In the rows, 100 means zero.
One turn sends every row of this set to another row. A few are shown first. Where does it send the rows asked after them?
q107: 95 132 109 89 72 95 102 99 59 69 96 110
q690: 90 128 115 110 83 90 118 97 67 91 71 134
q181: 101 75 91 82 93 102 98 78 87 112 77 123
q313: 104 104 73 91 96 98 102 98 73 110 79 147
q196: 95 108 113 113 78 103 97 69 79 90 48 116
q570: 108 78 83 105 90 115 109 68 62 94 91 129
q136: 117 116 84 78 83 107 91 119 86 92 94 137
q873: 85 104 112 88 114 108 103 77 85 63 74 138
q402: 95 104 115 115 68 111 67 93 76 101 84 105
q694: 122 106 78 114 85 119 105 92 68 85 84 154
q168: 116 87 103 68 79 113 88 98 99 93 94 115
q567: 84 117 105 119 75 97 84 103 59 108 94 122
q220: 84 102 116 121 77 101 80 91 70 116 80 116
q461: 92 105 111 88 110 115 93 77 87 53 74 132
q527: 102 111 106 89 68 109 82 73 70 69 73 94
q485: 127 102 108 99 77 126 105 107 86 77 101 140
q961: 83 112 104 88 116 106 103 83 77 58 82 141
q397: 92 118 105 110 68 107 66 105 64 95 95 110
q529: 90 114 102 83 110 112 92 83 79 50 84 133
q787: 115 76 113 90 81 117 111 82 79 84 109 118

q567 moves to -> q397
q485 moves to -> q787
q136 moves to -> q168
Now find these:
q529 moves to -> q461
q196 moves to -> q690

One turn sends every row of this set to another row. A few are shown first. Where does it send the rows asked after them?
q655: 120 99 93 95 115 119 107 126 100 110 118 107
q131: 126 118 101 122 109 97 104 91 77 96 83 115
q478: 122 97 98 120 116 106 98 68 99 91 79 76
q504: 110 125 92 107 97 89 103 89 72 95 80 113
q337: 124 105 103 115 114 112 105 87 73 79 77 89
q700: 109 112 93 81 91 130 125 95 80 114 96 99
q311: 123 119 97 111 105 89 106 93 72 113 88 117
q861: 91 118 97 85 83 104 113 81 112 108 115 83
q657: 117 110 96 88 89 82 81 70 89 94 103 112
q333: 132 88 106 96 105 104 83 67 91 77 99 88
q924: 117 111 101 109 120 108 118 118 108 95 124 105
q819: 117 97 97 90 99 101 89 50 92 87 97 91
q534: 96 90 95 106 114 108 83 81 93 112 122 66
q676: 97 103 100 79 102 121 109 107 67 121 101 97
q80: 105 113 105 79 93 124 114 111 89 123 102 106
q276: 132 99 95 105 120 122 117 109 97 84 118 110
q272: 103 79 103 116 124 93 99 94 80 113 116 74
q959: 106 111 110 80 93 124 120 96 83 121 118 97
q988: 121 107 90 120 125 107 111 115 101 91 115 113
q194: 105 77 81 120 109 101 76 95 110 87 115 102
q742: 117 115 101 80 93 121 122 96 86 117 115 112
q560: 89 83 94 87 78 119 97 71 92 115 97 86
q86: 79 75 98 96 85 110 97 81 89 118 102 83
q865: 78 84 99 91 77 118 85 87 93 111 104 96
q984: 119 116 103 104 92 91 107 68 77 106 112 122
q348: 113 73 105 130 118 102 109 108 81 106 113 96
q239: 84 73 96 95 79 99 88 98 93 112 94 105
q888: 73 78 83 98 84 122 100 92 97 97 105 91
q172: 120 89 102 92 95 97 103 48 96 95 100 95
q91: 87 108 101 95 101 104 101 74 97 102 125 65
q597: 121 105 105 94 73 90 94 66 94 102 103 114
q477: 119 107 92 121 130 107 104 83 79 86 87 84
q773: 87 70 89 113 114 108 89 97 108 81 113 96
q747: 93 75 82 126 110 105 86 90 108 90 98 87
q416: 124 95 97 117 123 105 90 73 86 86 81 85
q496: 120 125 100 133 114 99 101 87 81 102 92 104
q940: 114 99 95 101 129 116 116 120 103 90 110 107
q706: 91 82 74 106 120 107 97 111 110 92 113 95
q828: 83 90 79 96 81 108 85 81 91 117 91 93
q963: 98 82 95 109 101 105 90 104 122 73 112 99
q666: 118 120 102 95 85 92 102 68 83 96 99 120
q682: 103 94 103 86 78 134 109 107 89 116 111 103
q245: 116 86 115 122 100 88 125 113 92 110 104 102
q242: 110 102 106 108 88 98 139 107 101 103 105 112
q970: 116 93 99 103 99 108 92 55 100 75 101 82
q778: 101 115 112 101 76 97 127 93 109 100 115 93
q36: 112 112 99 93 124 126 111 113 96 83 118 94
q805: 91 75 89 126 111 96 94 101 114 90 106 91

q36 moves to -> q676
q747 moves to -> q988
Now find these:
q959 moves to -> q86
q940 moves to -> q80
q970 moves to -> q477
q657 moves to -> q333
q666 moves to -> q819
q534 moves to -> q348
q682 moves to -> q888
q194 moves to -> q276
q778 moves to -> q91
q984 moves to -> q172

One turn sends every row of this set to another row. A few are shown first. Where does it send the rows asked after them?
q585: 63 84 93 135 92 92 123 98 87 89 95 117 105 112 55 114 93 60 105 111 67 128 79 104 115 133 93 117 72 96 121 96 120 134
q379: 90 98 99 119 100 88 92 106 87 127 133 112 88 121 93 142 96 109 126 107 103 121 93 130 102 117 129 120 82 86 78 93 109 131
q315: 79 93 95 114 105 94 80 93 97 137 133 97 91 111 100 146 98 113 118 118 98 115 99 120 96 120 113 114 91 83 70 89 116 133
q426: 101 101 83 131 73 95 68 66 74 94 105 126 91 138 77 97 129 59 96 129 86 122 106 107 84 116 114 114 92 120 104 88 109 123
q944: 97 106 84 142 60 95 75 74 70 112 84 99 107 105 86 88 126 69 92 129 78 130 108 95 99 107 103 80 95 116 96 88 104 127
q889: 81 108 94 124 112 92 84 95 84 127 126 106 85 104 84 145 100 111 133 120 103 126 99 131 101 103 121 113 94 79 83 102 102 140
q743: 110 109 98 105 75 91 67 76 66 125 73 96 109 104 86 112 104 60 91 117 94 129 101 82 97 116 91 82 116 106 96 81 95 121
q825: 67 100 91 144 82 90 118 80 92 93 99 111 97 114 55 109 111 64 112 118 71 119 68 99 104 133 89 131 76 102 110 93 123 147
q234: 77 88 98 136 72 86 111 111 85 91 108 107 92 135 79 102 108 89 122 110 111 134 70 133 102 127 103 127 83 87 98 77 104 151
q872: 105 115 92 134 65 95 79 74 60 116 74 106 100 118 89 95 115 64 85 132 77 134 112 85 107 106 100 95 89 107 102 84 108 127
q428: 61 104 91 131 88 80 110 82 84 85 95 124 92 111 46 110 103 64 118 118 68 136 67 105 107 125 104 126 80 92 126 100 109 134
q985: 53 106 90 119 86 92 91 86 93 114 87 88 102 77 79 104 86 67 121 124 61 157 93 106 123 118 96 96 67 93 112 93 98 110
q231: 69 72 95 131 88 89 115 112 86 97 116 113 103 136 69 115 102 90 108 106 102 123 70 124 100 122 101 117 104 76 96 87 111 155
q301: 57 105 93 120 77 98 105 78 102 118 89 86 114 75 80 103 95 60 115 122 55 140 81 92 117 130 77 107 74 102 97 85 105 118
q513: 80 104 102 84 101 89 80 91 97 134 122 98 103 87 89 131 75 73 129 106 97 137 89 107 103 135 112 99 100 90 73 93 88 103
q934: 63 91 96 118 92 107 101 89 96 112 96 89 113 79 80 109 80 47 117 119 66 146 100 107 121 135 82 105 64 102 102 94 104 112
q707: 112 100 95 116 71 93 72 71 62 98 90 125 90 147 80 101 118 60 88 128 91 129 102 100 91 117 104 121 92 110 107 80 104 126
q820: 66 87 91 127 82 87 99 102 88 93 109 106 95 131 72 110 111 94 126 108 106 134 65 137 97 107 103 122 104 73 108 80 97 156
q957: 106 99 97 109 76 87 66 70 76 112 80 103 117 91 77 120 117 71 94 117 94 122 95 86 87 117 99 70 121 115 96 89 90 120
q767: 119 89 94 101 73 99 67 83 69 117 91 112 104 143 103 120 117 81 96 112 96 125 104 121 93 97 100 115 94 99 108 64 103 128
q981: 105 80 84 103 74 106 60 76 85 101 99 113 109 136 102 117 125 77 106 117 100 120 105 127 85 102 106 112 96 108 112 64 102 120
q31: 66 101 104 91 103 91 78 73 104 135 120 92 103 79 87 131 83 74 117 120 81 133 93 93 99 142 96 102 98 95 71 95 97 106
q582: 66 113 95 117 83 99 107 90 93 122 87 94 116 71 88 105 82 59 129 118 67 143 89 91 125 122 101 95 79 90 98 91 99 108
q910: 69 108 103 93 109 86 65 83 95 124 116 90 91 82 76 129 80 72 130 121 100 149 95 111 99 136 103 97 99 94 83 102 81 111
q715: 79 89 98 125 106 100 99 104 85 131 138 108 99 111 90 134 94 105 119 115 103 126 99 127 102 112 111 112 104 75 63 100 103 142
q578: 71 111 100 141 80 86 126 87 81 86 89 119 98 102 55 103 100 54 121 122 81 131 73 94 110 139 103 125 78 100 112 97 109 132
q579: 125 106 97 95 90 94 68 76 66 132 87 114 107 114 93 145 106 80 98 112 89 113 106 96 95 99 108 98 105 104 103 85 107 119
q176: 72 81 90 130 84 90 95 100 97 102 119 99 89 140 78 117 114 94 116 110 110 116 69 130 92 130 95 129 97 87 93 76 114 159
q321: 76 99 105 103 112 105 85 86 93 131 131 95 102 80 85 128 77 63 123 122 92 142 108 112 102 136 95 108 95 94 63 104 89 113
q235: 113 93 92 104 89 97 68 74 79 119 90 117 119 104 94 151 119 91 103 116 86 106 108 105 90 97 113 93 102 110 109 84 106 116

q234 moves to -> q513
q31 moves to -> q825
q957 moves to -> q426
Now find these:
q715 moves to -> q934
q985 moves to -> q820
q579 moves to -> q872

